In the data rows, the value 500 means zero.
Every row has a hidden score. How much higher is the second row's score than the first row's in each pair? 15 means about the same, 30 much higher and 0 much lower. The score is a weighted sum of the row's numbers plus the product of two more (or one squared), each taken from its middle value.
tensor([559, 659, 367, 472, 488, 661, 479, 474, 592, 499, 402, 558, 380, 433, 654, 431])
tensor([583, 511, 631, 519, 464, 592, 379, 615, 580, 646, 446, 570, 415, 533, 476, 560]) 20
tensor([276, 363, 367, 283, 523, 534, 623, 367, 379, 533, 634, 452, 628, 644, 520, 466])
tensor([512, 306, 356, 460, 559, 546, 523, 474, 391, 612, 501, 534, 734, 700, 576, 478]) 17
tensor([441, 579, 334, 389, 334, 396, 423, 663, 509, 283, 402, 676, 534, 321, 643, 324])
tensor([583, 636, 620, 531, 405, 465, 379, 615, 651, 408, 435, 523, 356, 343, 464, 537]) 15
tensor([417, 591, 620, 519, 452, 362, 656, 509, 462, 363, 645, 511, 640, 343, 275, 501])
tensor([276, 466, 312, 365, 299, 546, 534, 509, 568, 521, 380, 605, 439, 555, 632, 336]) 16
tensor([524, 352, 378, 484, 641, 615, 645, 486, 391, 715, 490, 511, 616, 689, 520, 466])
tensor([512, 693, 499, 484, 417, 730, 401, 379, 592, 601, 303, 416, 380, 488, 587, 501]) 15
tensor([524, 329, 334, 566, 594, 488, 479, 497, 308, 601, 391, 393, 545, 622, 632, 560])
tensor([512, 648, 455, 519, 417, 580, 723, 462, 651, 533, 611, 475, 321, 455, 353, 572]) 18
tensor([677, 375, 334, 318, 641, 696, 623, 391, 438, 624, 567, 499, 463, 711, 542, 419])
tensor([535, 614, 675, 649, 535, 396, 390, 438, 580, 340, 468, 487, 522, 377, 431, 596]) 18
tensor([323, 614, 400, 460, 570, 373, 645, 403, 414, 363, 578, 534, 628, 377, 464, 407])
tensor([583, 272, 521, 696, 559, 431, 512, 403, 568, 567, 578, 322, 427, 622, 431, 714]) 10
tensor([429, 648, 301, 519, 393, 488, 490, 474, 556, 374, 369, 570, 510, 321, 598, 419])
tensor([583, 693, 675, 708, 405, 396, 390, 651, 615, 385, 468, 487, 427, 310, 409, 584]) 14
tensor([394, 591, 587, 684, 677, 603, 368, 639, 320, 556, 424, 475, 640, 544, 509, 631])
tensor([441, 454, 499, 566, 653, 500, 468, 710, 379, 544, 435, 652, 652, 622, 531, 301]) 18
tensor([405, 409, 697, 531, 511, 339, 556, 450, 438, 283, 667, 416, 604, 455, 387, 513])
tensor([653, 409, 389, 318, 700, 684, 456, 686, 320, 658, 380, 700, 675, 644, 598, 277]) 11
tensor([453, 432, 323, 484, 464, 385, 634, 474, 544, 363, 622, 440, 628, 433, 509, 525])
tensor([264, 352, 543, 413, 488, 454, 667, 285, 414, 556, 711, 322, 557, 622, 364, 631]) 14
tensor([382, 534, 466, 613, 500, 580, 512, 698, 391, 533, 479, 688, 604, 510, 620, 395])
tensor([594, 341, 510, 507, 393, 649, 567, 297, 556, 715, 645, 263, 475, 666, 364, 714]) 2
tensor([583, 397, 422, 578, 535, 638, 345, 556, 497, 590, 380, 582, 486, 655, 654, 513])
tensor([346, 432, 400, 413, 441, 293, 689, 391, 533, 340, 611, 416, 593, 377, 442, 501]) 16
tensor([535, 409, 433, 436, 559, 730, 667, 450, 473, 680, 622, 487, 439, 689, 453, 454])
tensor([547, 329, 367, 460, 429, 592, 623, 497, 521, 646, 611, 463, 534, 655, 487, 466]) 15
tensor([335, 466, 477, 283, 370, 523, 490, 722, 615, 487, 457, 735, 581, 488, 542, 289])
tensor([417, 363, 686, 495, 594, 523, 556, 462, 426, 646, 645, 428, 628, 689, 342, 596]) 8
tensor([512, 443, 378, 413, 606, 615, 545, 521, 426, 612, 490, 570, 439, 533, 676, 431])
tensor([335, 432, 378, 342, 452, 350, 678, 415, 568, 397, 656, 499, 545, 455, 431, 442]) 21
tensor([299, 432, 345, 247, 381, 477, 656, 285, 438, 453, 622, 428, 569, 510, 375, 431])
tensor([524, 397, 477, 531, 275, 523, 656, 379, 674, 635, 689, 404, 345, 611, 387, 537]) 17
tensor([653, 500, 444, 625, 653, 327, 645, 497, 414, 351, 645, 511, 604, 377, 464, 513])
tensor([618, 670, 356, 436, 535, 707, 390, 604, 603, 567, 369, 593, 368, 510, 643, 348]) 15
tensor([606, 682, 675, 377, 476, 557, 545, 391, 556, 476, 556, 652, 392, 343, 398, 466])
tensor([453, 534, 400, 342, 417, 649, 634, 367, 580, 680, 656, 404, 475, 689, 498, 596]) 4
tensor([465, 682, 367, 531, 393, 373, 689, 486, 710, 351, 656, 440, 404, 321, 442, 560])
tensor([547, 500, 686, 649, 712, 615, 612, 533, 249, 669, 711, 523, 723, 588, 342, 466]) 12
tensor([512, 386, 576, 566, 393, 454, 678, 344, 592, 590, 645, 334, 380, 600, 309, 679])
tensor([571, 500, 400, 519, 535, 661, 667, 462, 556, 726, 611, 523, 404, 655, 353, 572]) 20
tensor([488, 306, 422, 613, 570, 431, 645, 426, 403, 556, 600, 487, 534, 655, 520, 537])
tensor([405, 511, 345, 401, 441, 316, 601, 450, 592, 374, 567, 428, 534, 377, 420, 513]) 16
tensor([583, 409, 378, 543, 582, 511, 334, 604, 438, 567, 292, 570, 545, 611, 654, 395])
tensor([346, 523, 554, 602, 523, 580, 434, 710, 485, 578, 512, 629, 675, 455, 565, 301]) 20
tensor([677, 466, 312, 543, 736, 373, 357, 627, 261, 363, 292, 558, 663, 399, 676, 419])
tensor([524, 579, 587, 578, 452, 638, 312, 580, 426, 646, 292, 499, 463, 600, 598, 501]) 20
tensor([701, 659, 554, 661, 275, 339, 368, 615, 721, 328, 380, 499, 286, 321, 542, 442])
tensor([512, 534, 708, 613, 417, 350, 567, 486, 580, 442, 600, 416, 581, 343, 309, 560]) 14
tensor([323, 341, 554, 649, 641, 569, 323, 627, 308, 680, 347, 558, 616, 689, 576, 513])
tensor([583, 670, 631, 507, 370, 373, 468, 568, 592, 283, 501, 499, 415, 343, 420, 513]) 12
tensor([405, 375, 433, 318, 547, 603, 645, 308, 426, 658, 556, 416, 640, 655, 476, 431])
tensor([571, 614, 444, 365, 464, 546, 345, 651, 462, 487, 325, 688, 581, 466, 676, 431]) 17
tensor([335, 659, 389, 365, 559, 580, 723, 403, 332, 567, 611, 499, 640, 477, 520, 513])
tensor([441, 614, 510, 661, 535, 339, 678, 533, 568, 272, 722, 511, 439, 377, 342, 490]) 18
tensor([382, 693, 532, 436, 299, 730, 623, 297, 686, 669, 622, 310, 404, 622, 387, 726])
tensor([535, 477, 510, 318, 441, 557, 490, 710, 473, 533, 556, 735, 545, 533, 498, 277]) 17
tensor([713, 523, 664, 684, 559, 638, 456, 568, 544, 658, 479, 487, 345, 600, 576, 584])
tensor([701, 466, 653, 472, 500, 661, 523, 568, 592, 658, 589, 499, 321, 577, 375, 572]) 28
tensor([417, 614, 334, 448, 275, 454, 567, 533, 710, 397, 468, 511, 368, 332, 643, 549])
tensor([500, 705, 532, 543, 629, 396, 412, 592, 603, 340, 314, 558, 463, 332, 620, 549]) 10
tensor([465, 523, 422, 436, 429, 523, 645, 426, 462, 442, 611, 523, 534, 455, 420, 478])
tensor([358, 523, 411, 283, 511, 408, 545, 615, 355, 374, 490, 593, 675, 377, 576, 289]) 15
tensor([287, 409, 444, 318, 736, 615, 601, 344, 285, 646, 578, 534, 734, 678, 498, 442])
tensor([583, 397, 422, 507, 677, 603, 368, 663, 332, 646, 325, 652, 652, 700, 609, 371]) 19
tensor([500, 329, 532, 613, 653, 385, 412, 734, 308, 431, 402, 688, 675, 544, 609, 289])
tensor([370, 466, 323, 448, 523, 661, 368, 592, 367, 692, 391, 617, 663, 678, 676, 324]) 10
tensor([594, 659, 521, 637, 629, 661, 323, 710, 332, 635, 336, 664, 522, 611, 609, 407])
tensor([618, 602, 598, 613, 452, 626, 401, 604, 651, 499, 479, 523, 333, 410, 520, 407]) 8
tensor([524, 329, 576, 578, 535, 592, 323, 651, 473, 635, 347, 629, 545, 678, 609, 466])
tensor([311, 329, 345, 271, 665, 373, 545, 426, 285, 510, 501, 617, 711, 622, 632, 348]) 13
tensor([547, 579, 653, 649, 547, 534, 290, 568, 462, 431, 391, 593, 510, 377, 576, 478])
tensor([535, 670, 609, 578, 500, 592, 357, 698, 533, 442, 424, 546, 427, 366, 609, 466]) 16
tensor([677, 488, 620, 637, 570, 626, 456, 592, 497, 646, 424, 428, 404, 544, 509, 608])
tensor([724, 329, 301, 543, 429, 350, 523, 486, 533, 521, 435, 369, 486, 577, 676, 572]) 18
tensor([512, 557, 389, 554, 488, 569, 334, 568, 509, 499, 325, 570, 309, 455, 665, 454])
tensor([559, 625, 444, 365, 429, 534, 612, 344, 568, 465, 634, 369, 415, 533, 387, 584]) 16
tensor([583, 534, 697, 602, 547, 580, 434, 533, 462, 533, 534, 499, 463, 510, 398, 560])
tensor([465, 614, 455, 436, 393, 465, 401, 663, 592, 397, 435, 676, 427, 366, 587, 371]) 19
tensor([417, 488, 345, 295, 618, 638, 490, 545, 308, 646, 446, 641, 593, 678, 620, 312])
tensor([748, 534, 312, 673, 299, 500, 545, 474, 674, 374, 446, 404, 368, 377, 698, 513]) 24
tensor([618, 705, 664, 602, 405, 580, 534, 415, 592, 521, 600, 298, 345, 366, 320, 549])
tensor([618, 614, 675, 673, 500, 511, 468, 426, 556, 419, 512, 298, 392, 410, 464, 726]) 10
tensor([476, 363, 444, 543, 559, 592, 334, 450, 391, 624, 347, 416, 545, 689, 620, 513])
tensor([571, 693, 422, 425, 476, 684, 645, 474, 615, 590, 556, 381, 392, 388, 409, 466]) 21
tensor([346, 466, 334, 271, 641, 523, 578, 474, 355, 590, 501, 652, 663, 666, 632, 324])
tensor([370, 466, 411, 472, 429, 304, 689, 379, 497, 419, 611, 452, 534, 433, 453, 537]) 16
tensor([382, 500, 312, 484, 606, 454, 634, 509, 544, 658, 347, 298, 439, 544, 654, 560])
tensor([618, 602, 554, 413, 511, 534, 312, 651, 438, 624, 303, 605, 392, 488, 632, 348]) 17
tensor([476, 523, 543, 519, 464, 373, 712, 426, 509, 442, 600, 475, 510, 444, 364, 537])
tensor([358, 488, 466, 448, 441, 362, 645, 403, 426, 408, 634, 452, 628, 455, 342, 454]) 16
tensor([642, 545, 378, 507, 523, 396, 323, 674, 521, 294, 303, 711, 451, 343, 620, 336])
tensor([524, 705, 587, 389, 405, 316, 345, 462, 556, 328, 457, 558, 451, 310, 520, 549]) 18
tensor([465, 466, 466, 377, 358, 362, 656, 308, 627, 397, 600, 334, 404, 455, 375, 596])
tensor([323, 625, 378, 613, 441, 373, 590, 556, 603, 306, 545, 487, 545, 355, 442, 466]) 19
tensor([441, 329, 576, 354, 464, 523, 701, 344, 367, 590, 667, 404, 652, 678, 342, 501])
tensor([335, 363, 455, 330, 299, 408, 601, 285, 544, 374, 645, 452, 475, 510, 353, 513]) 19
tensor([736, 625, 477, 519, 748, 638, 689, 592, 355, 521, 667, 582, 404, 444, 364, 419])
tensor([405, 500, 598, 519, 464, 293, 567, 450, 509, 351, 656, 463, 498, 366, 387, 584]) 15
tensor([252, 636, 642, 684, 748, 327, 368, 556, 261, 351, 468, 404, 734, 355, 409, 490])
tensor([465, 579, 598, 543, 405, 362, 667, 533, 568, 306, 722, 593, 368, 321, 353, 584]) 20
tensor([394, 705, 334, 259, 381, 557, 523, 497, 580, 351, 457, 617, 475, 332, 498, 312])
tensor([583, 329, 664, 531, 582, 615, 323, 556, 450, 692, 391, 534, 604, 722, 342, 442]) 7
tensor([429, 397, 620, 554, 570, 477, 689, 356, 438, 487, 678, 416, 534, 444, 286, 584])
tensor([476, 614, 389, 318, 370, 316, 667, 344, 568, 374, 556, 499, 404, 421, 476, 383]) 12
tensor([559, 557, 521, 673, 594, 511, 412, 651, 462, 578, 457, 593, 557, 522, 554, 490])
tensor([311, 443, 323, 554, 393, 270, 523, 556, 568, 294, 402, 605, 534, 343, 676, 431]) 18
tensor([465, 670, 488, 661, 322, 316, 612, 391, 639, 294, 611, 286, 451, 288, 320, 655])
tensor([488, 488, 686, 637, 511, 362, 468, 556, 556, 408, 523, 416, 415, 444, 420, 584]) 12
tensor([299, 341, 345, 271, 559, 465, 612, 344, 355, 601, 545, 499, 652, 633, 442, 442])
tensor([252, 432, 653, 495, 452, 327, 612, 497, 308, 567, 634, 263, 675, 533, 342, 655]) 18
tensor([618, 523, 642, 673, 417, 419, 534, 415, 674, 385, 567, 298, 321, 421, 387, 726])
tensor([594, 511, 675, 637, 606, 649, 379, 556, 473, 703, 512, 605, 498, 689, 342, 525]) 17
tensor([701, 614, 499, 625, 618, 477, 334, 698, 485, 408, 369, 593, 486, 433, 620, 407])
tensor([453, 625, 554, 637, 452, 442, 645, 497, 533, 385, 700, 463, 427, 455, 320, 478]) 19
tensor([571, 352, 422, 472, 547, 649, 345, 604, 426, 658, 325, 593, 557, 644, 665, 407])
tensor([594, 409, 422, 472, 570, 649, 379, 497, 473, 646, 413, 499, 593, 655, 620, 560]) 13
tensor([465, 341, 620, 495, 594, 454, 601, 486, 462, 487, 656, 452, 581, 577, 342, 596])
tensor([335, 375, 400, 484, 370, 339, 334, 686, 473, 419, 380, 664, 593, 455, 643, 348]) 18
tensor([665, 375, 598, 673, 476, 316, 590, 344, 556, 385, 611, 298, 522, 388, 342, 714])
tensor([512, 329, 521, 543, 547, 592, 656, 497, 426, 658, 689, 523, 687, 689, 398, 525]) 19
tensor([583, 432, 664, 448, 476, 638, 512, 356, 544, 703, 578, 393, 380, 622, 375, 631])
tensor([417, 636, 422, 354, 334, 304, 590, 462, 639, 328, 567, 523, 463, 343, 576, 501]) 13
tensor([713, 602, 631, 661, 405, 557, 501, 367, 686, 442, 567, 381, 392, 377, 387, 690])
tensor([311, 466, 411, 519, 488, 316, 334, 379, 473, 340, 358, 416, 699, 343, 632, 537]) 13
tensor([535, 682, 334, 377, 429, 615, 423, 556, 580, 453, 457, 582, 439, 433, 632, 371])
tensor([311, 363, 466, 271, 346, 488, 601, 308, 603, 397, 578, 286, 522, 499, 375, 619]) 17
tensor([476, 341, 631, 519, 606, 569, 623, 462, 426, 624, 656, 381, 522, 655, 331, 560])
tensor([488, 648, 565, 578, 311, 454, 323, 615, 603, 328, 380, 570, 368, 343, 632, 383]) 21
tensor([476, 443, 565, 460, 535, 431, 667, 462, 414, 431, 678, 345, 604, 533, 342, 596])
tensor([346, 568, 631, 590, 582, 569, 301, 627, 403, 521, 457, 605, 569, 433, 609, 466]) 19
tensor([606, 648, 455, 425, 358, 603, 623, 320, 662, 521, 600, 393, 309, 332, 453, 490])
tensor([547, 329, 609, 649, 594, 557, 390, 592, 414, 635, 523, 534, 569, 666, 453, 549]) 6
tensor([382, 318, 389, 484, 653, 592, 423, 474, 285, 703, 369, 617, 687, 700, 609, 407])
tensor([370, 397, 356, 271, 464, 477, 667, 273, 450, 510, 667, 369, 593, 633, 420, 549]) 13
tensor([630, 705, 609, 602, 393, 454, 290, 568, 556, 465, 369, 487, 486, 410, 554, 549])
tensor([547, 648, 279, 554, 582, 696, 612, 462, 462, 715, 457, 582, 404, 678, 609, 442]) 18
tensor([630, 545, 609, 448, 370, 350, 501, 273, 662, 431, 678, 251, 297, 377, 431, 714])
tensor([358, 591, 367, 495, 393, 316, 345, 568, 426, 272, 336, 499, 569, 321, 654, 584]) 9
tensor([512, 363, 400, 484, 689, 546, 390, 710, 320, 612, 336, 641, 699, 644, 698, 371])
tensor([370, 341, 334, 247, 299, 431, 656, 533, 592, 533, 567, 570, 593, 555, 520, 277]) 16
tensor([653, 659, 620, 637, 535, 615, 423, 556, 509, 533, 435, 570, 451, 488, 498, 490])
tensor([713, 432, 686, 448, 311, 696, 601, 545, 721, 692, 622, 664, 250, 633, 353, 419]) 26
tensor([713, 329, 675, 602, 287, 615, 468, 497, 686, 646, 600, 369, 250, 600, 375, 631])
tensor([583, 579, 598, 472, 464, 580, 512, 391, 533, 556, 678, 428, 368, 488, 375, 501]) 18
tensor([465, 375, 334, 436, 547, 385, 401, 450, 379, 453, 380, 487, 569, 522, 620, 466])
tensor([465, 534, 653, 566, 452, 431, 623, 415, 556, 385, 667, 428, 522, 388, 297, 608]) 21
tensor([488, 500, 334, 318, 559, 649, 567, 533, 580, 567, 369, 629, 451, 555, 587, 336])
tensor([665, 397, 433, 259, 287, 396, 667, 261, 710, 374, 645, 310, 262, 477, 297, 608]) 26
tensor([323, 625, 433, 271, 358, 396, 667, 391, 533, 340, 556, 452, 451, 332, 442, 431])
tensor([583, 318, 345, 531, 594, 673, 379, 403, 379, 669, 446, 499, 616, 678, 620, 383]) 12
tensor([642, 682, 675, 625, 405, 465, 512, 308, 662, 374, 611, 334, 333, 388, 342, 702])
tensor([653, 420, 466, 543, 594, 557, 379, 580, 450, 601, 380, 629, 534, 600, 654, 324]) 15
tensor([335, 352, 312, 306, 629, 362, 490, 556, 308, 385, 369, 735, 675, 410, 620, 348])
tensor([453, 352, 345, 484, 629, 603, 490, 486, 332, 601, 369, 605, 675, 622, 654, 371]) 20
tensor([559, 466, 400, 425, 476, 592, 379, 674, 568, 612, 303, 711, 463, 555, 721, 371])
tensor([465, 591, 664, 625, 393, 316, 456, 533, 533, 340, 622, 428, 463, 343, 353, 631]) 18
tensor([594, 579, 356, 377, 653, 615, 412, 663, 355, 590, 358, 688, 687, 588, 665, 289])
tensor([453, 557, 675, 625, 452, 293, 545, 486, 473, 340, 634, 475, 534, 388, 331, 584]) 16
tensor([488, 352, 521, 448, 618, 488, 357, 627, 391, 567, 347, 582, 652, 577, 643, 419])
tensor([417, 443, 356, 448, 511, 419, 390, 580, 426, 431, 314, 629, 522, 477, 665, 407]) 18
tensor([394, 659, 389, 283, 464, 580, 567, 462, 521, 510, 545, 593, 368, 399, 531, 348])
tensor([429, 579, 378, 318, 476, 626, 501, 379, 438, 612, 556, 570, 581, 644, 609, 371]) 6
tensor([736, 352, 609, 590, 547, 488, 368, 556, 603, 510, 424, 582, 392, 522, 565, 454])
tensor([606, 659, 510, 543, 393, 546, 712, 486, 592, 533, 689, 546, 439, 510, 342, 525]) 21
tensor([630, 614, 444, 436, 582, 442, 312, 663, 509, 397, 325, 676, 581, 332, 632, 407])
tensor([453, 625, 488, 425, 547, 339, 312, 592, 544, 317, 369, 664, 557, 343, 609, 324]) 16
tensor([311, 500, 290, 507, 417, 673, 534, 403, 509, 578, 402, 546, 498, 566, 654, 490])
tensor([465, 409, 367, 389, 523, 534, 357, 674, 426, 487, 336, 711, 475, 622, 687, 324]) 11
tensor([594, 591, 642, 519, 393, 419, 567, 332, 580, 340, 523, 334, 404, 399, 409, 679])
tensor([500, 693, 631, 543, 724, 408, 623, 533, 296, 306, 700, 452, 699, 288, 320, 454]) 20
tensor([323, 375, 356, 413, 429, 327, 501, 509, 450, 328, 435, 534, 593, 421, 531, 383])
tensor([394, 386, 345, 354, 665, 673, 545, 497, 320, 715, 424, 582, 593, 689, 620, 395]) 12
tensor([500, 614, 708, 613, 441, 488, 501, 533, 615, 465, 678, 546, 510, 444, 320, 549])
tensor([500, 648, 521, 436, 358, 408, 656, 344, 651, 328, 678, 381, 321, 332, 375, 584]) 14
tensor([405, 545, 609, 625, 381, 350, 578, 486, 674, 328, 700, 440, 463, 321, 364, 643])
tensor([547, 363, 653, 519, 547, 454, 590, 320, 497, 646, 622, 275, 522, 644, 375, 738]) 3
tensor([382, 432, 532, 566, 559, 316, 312, 663, 403, 317, 358, 605, 663, 455, 632, 360])
tensor([465, 306, 565, 472, 594, 442, 623, 415, 450, 590, 578, 416, 569, 644, 309, 537]) 5
tensor([701, 557, 653, 661, 618, 569, 312, 356, 568, 431, 479, 275, 392, 566, 498, 726])
tensor([713, 295, 565, 673, 405, 534, 357, 686, 721, 533, 369, 641, 262, 678, 509, 478]) 20
tensor([453, 693, 521, 472, 429, 373, 667, 426, 568, 465, 611, 463, 439, 321, 375, 584])
tensor([465, 295, 686, 507, 606, 546, 423, 521, 320, 635, 534, 452, 522, 689, 520, 560]) 6
tensor([500, 602, 620, 566, 322, 339, 334, 604, 639, 317, 391, 570, 333, 332, 542, 560])
tensor([500, 511, 312, 484, 665, 696, 434, 521, 438, 692, 347, 523, 616, 655, 609, 419]) 12
tensor([476, 420, 378, 365, 417, 615, 634, 379, 533, 612, 656, 369, 486, 666, 453, 631])
tensor([701, 693, 488, 590, 452, 626, 323, 698, 674, 487, 369, 700, 333, 477, 665, 395]) 17
tensor([594, 488, 565, 566, 594, 592, 312, 651, 462, 533, 336, 605, 463, 577, 598, 466])
tensor([524, 375, 664, 389, 570, 626, 490, 568, 403, 646, 589, 511, 545, 655, 364, 466]) 19
tensor([441, 432, 334, 295, 606, 580, 534, 521, 438, 715, 545, 617, 545, 644, 576, 371])
tensor([441, 386, 345, 425, 559, 293, 468, 639, 344, 385, 402, 652, 663, 477, 609, 324]) 13
tensor([547, 659, 598, 566, 429, 615, 501, 556, 556, 556, 589, 523, 451, 399, 297, 501])
tensor([512, 386, 389, 436, 665, 638, 412, 556, 367, 692, 380, 570, 640, 644, 665, 442]) 4
tensor([606, 602, 653, 590, 334, 419, 678, 450, 662, 363, 678, 357, 392, 343, 320, 619])
tensor([512, 659, 411, 425, 464, 557, 379, 533, 533, 453, 347, 570, 545, 388, 632, 407]) 12
tensor([488, 534, 312, 330, 441, 696, 456, 627, 438, 635, 413, 641, 486, 655, 632, 360])
tensor([701, 500, 642, 684, 523, 684, 512, 367, 627, 635, 490, 310, 286, 588, 442, 749]) 10
tensor([500, 397, 565, 578, 641, 293, 345, 580, 355, 397, 380, 629, 675, 488, 576, 466])
tensor([453, 579, 334, 484, 405, 350, 556, 462, 544, 328, 523, 487, 557, 332, 520, 608]) 15
tensor([382, 295, 323, 507, 641, 431, 501, 497, 320, 510, 369, 570, 675, 566, 676, 383])
tensor([394, 409, 378, 590, 570, 339, 434, 521, 403, 363, 424, 440, 593, 499, 620, 596]) 13
tensor([606, 648, 554, 519, 559, 626, 678, 592, 509, 521, 711, 546, 380, 522, 387, 501])
tensor([583, 670, 653, 531, 523, 592, 567, 391, 580, 453, 689, 298, 333, 355, 331, 619]) 21
tensor([701, 659, 521, 602, 393, 523, 357, 545, 651, 453, 402, 499, 286, 421, 665, 407])
tensor([606, 488, 620, 495, 287, 419, 512, 261, 662, 453, 589, 310, 297, 444, 375, 714]) 15
tensor([606, 579, 631, 602, 476, 603, 456, 462, 603, 499, 424, 322, 368, 522, 409, 584])
tensor([264, 375, 653, 637, 263, 362, 523, 403, 721, 351, 656, 298, 274, 466, 342, 679]) 23
